One turn sends every row of this set to another row. A few are shown first. Where does it send the rows asked after them?
ririk: [-10 -25  10 -11  22   4  -1   8   8  -9   9   0 -17 -31  -3 -10]
pazek: [-31 -20  22 -12  20  -2  14 -11  -7  17  15 -21  -4 -19   5   7]
Lub: [-10  -4  21 -13   6  -5   3  -4 -23   4  -9  16  -2  15   5   3]
vutuk: [-22  -5  30 -12   4   4  21   9 -14  10 -21   0  13   1  21   1]
romag: [-36 -18  27  -6   9  -2  20 -12  -1  17  12 -26  -2 -14   6  -2]
Sem: [-30  -5  13  -6  15   7  -8  -8  10 -15   1   9   2  -5 -19   0]
komug: [-29 -10  12 -10   2  10 -13 -10  15 -21   1  -2  -5  -6  -4   5]
pimud: [-23 -17  36 -12 -11  -5  24  18  14  10   7  19   2  -6   6   7]
rel: [ -5 -20  11  -3   6   6  -2  14  -2 -20  -9  14  -7  16   4   6]
Sud: [ -6 -15   3  -7   9   6  -1  20  -1 -18 -11  22  -2   5   7   7]
fip: [-31   2  25 -12  -1   7  13   2 -12  11 -23  -1  11   1  18  -2]
Bet: [-30 -10  15 -11  -4 -25  23   1   4  -8  16  14  -4 -12  23  12]
dosi: [-27 -28  38  -2 -13  -1  12   4   1  12   5  21 -13   3   3  -4]
Baga: [-39 -20   7   5  17  12  27   9  12  -8   0 -19  -6 -19   0   3]
duse: [-12 -12   3   3   8  11  -5  25   1 -12 -18  11   2   7   1   3]
nalo: [ -7 -12  -1  -1   5  13   7  14  -2 -22  -8  12  -7  15   5   7]
Dep: [-20 -35   0  -2  22   4   1   5   1  -8   9   1 -15 -20 -11  -1]
lik: [ -7  -9  14 -10  12  -7 -13   7 -23   8   0  10   5  11   6  10]
rumav: [-23 -26  19  10   3   3   7 -13   1 -11  11  14  -6 -18  34   1]
Bol: [-20 -32  12  -9  20  -1   1   1  10 -10  16   1 -22 -19 -11  -3]
fem: [-12 -25  21  -5  14  -1  21  11 -20  22   4 -12   1  -9  27  -1]
Fonoz: [-18 -33  36  14  -2  17  17   2   3  -3   9  19  -4   5  11  -3]
gebuv: [-13 -31  13 -14   5   5  18  20 -13  16   2 -15  11  -5  23   4]
ririt: [-19 -32  17 -14   4  -4  18  10 -16  17  -1 -20   7  -6  26   6]
gulo: [-22   0  18   1   1   3  22   6 -15   9 -16  -3  14  10  24   2]
Fesul: [-30   9  24  -2   6   3  14   7 -14  10 -12 -11  11   9  13   8]
vebe: [-11 -10  25 -13  16  -2  -4   0 -27  -1  -2  17  -5  12   5  -6]
vumo: [-30  -7  12  -9   6   4  -2  -4  16 -21  -7  10  -8  -5 -12   1]
tozo: [-35 -21  22 -13   9 -11  17  -9  -7   8  20 -25   0  -3   4  -2]
dif: [-16 -26   9  -6  12   0  -3  -5  13  -9   5   3 -20 -30  -5  -9]
Dok: [-32 -13   5   4   6   1  35   8   8  -5  -1 -17 -12 -20  -1  -9]
Ran: [-20 -25  18  11 -10  18  13 -20   5  -2   9  17  -1  -5  15   5]
nodog: [-28 -24  31 -15  -1 -22  18  20   8  -6  12  12  -1  -6  20  10]
Gek: [-16 -10  14  -6   3  14  -6  -8  20 -22  -4   4  -2  -4  -8   5]
mafat: [-15  -9  19 -13   8  -7  -9  -6 -19  -1  -3  14   7  15  12   7]
folim: [-28 -25  11   2  10  10  32  10  15  -2   6 -18 -13 -21   0  -2]
lav: [-19 -21  14  -2  14   3  20  21 -21  17  -4 -16  -4 -11  23   6]
savu: [-27 -23  11   7  16   0  32   7  10 -12   5 -14 -12 -23   2 -10]
rabo: [-20 -11  17   1   8  -5  26  -3   5 -15  14  16   0 -23  33   8]
ziku: [-31 -20  18  -7   7 -10  29 -11  -2   7  17 -26   2  -9   5   2]

duse goes to lik
fip goes to gebuv
And these:
mafat goes to gulo
Gek goes to rel
pimud goes to nodog

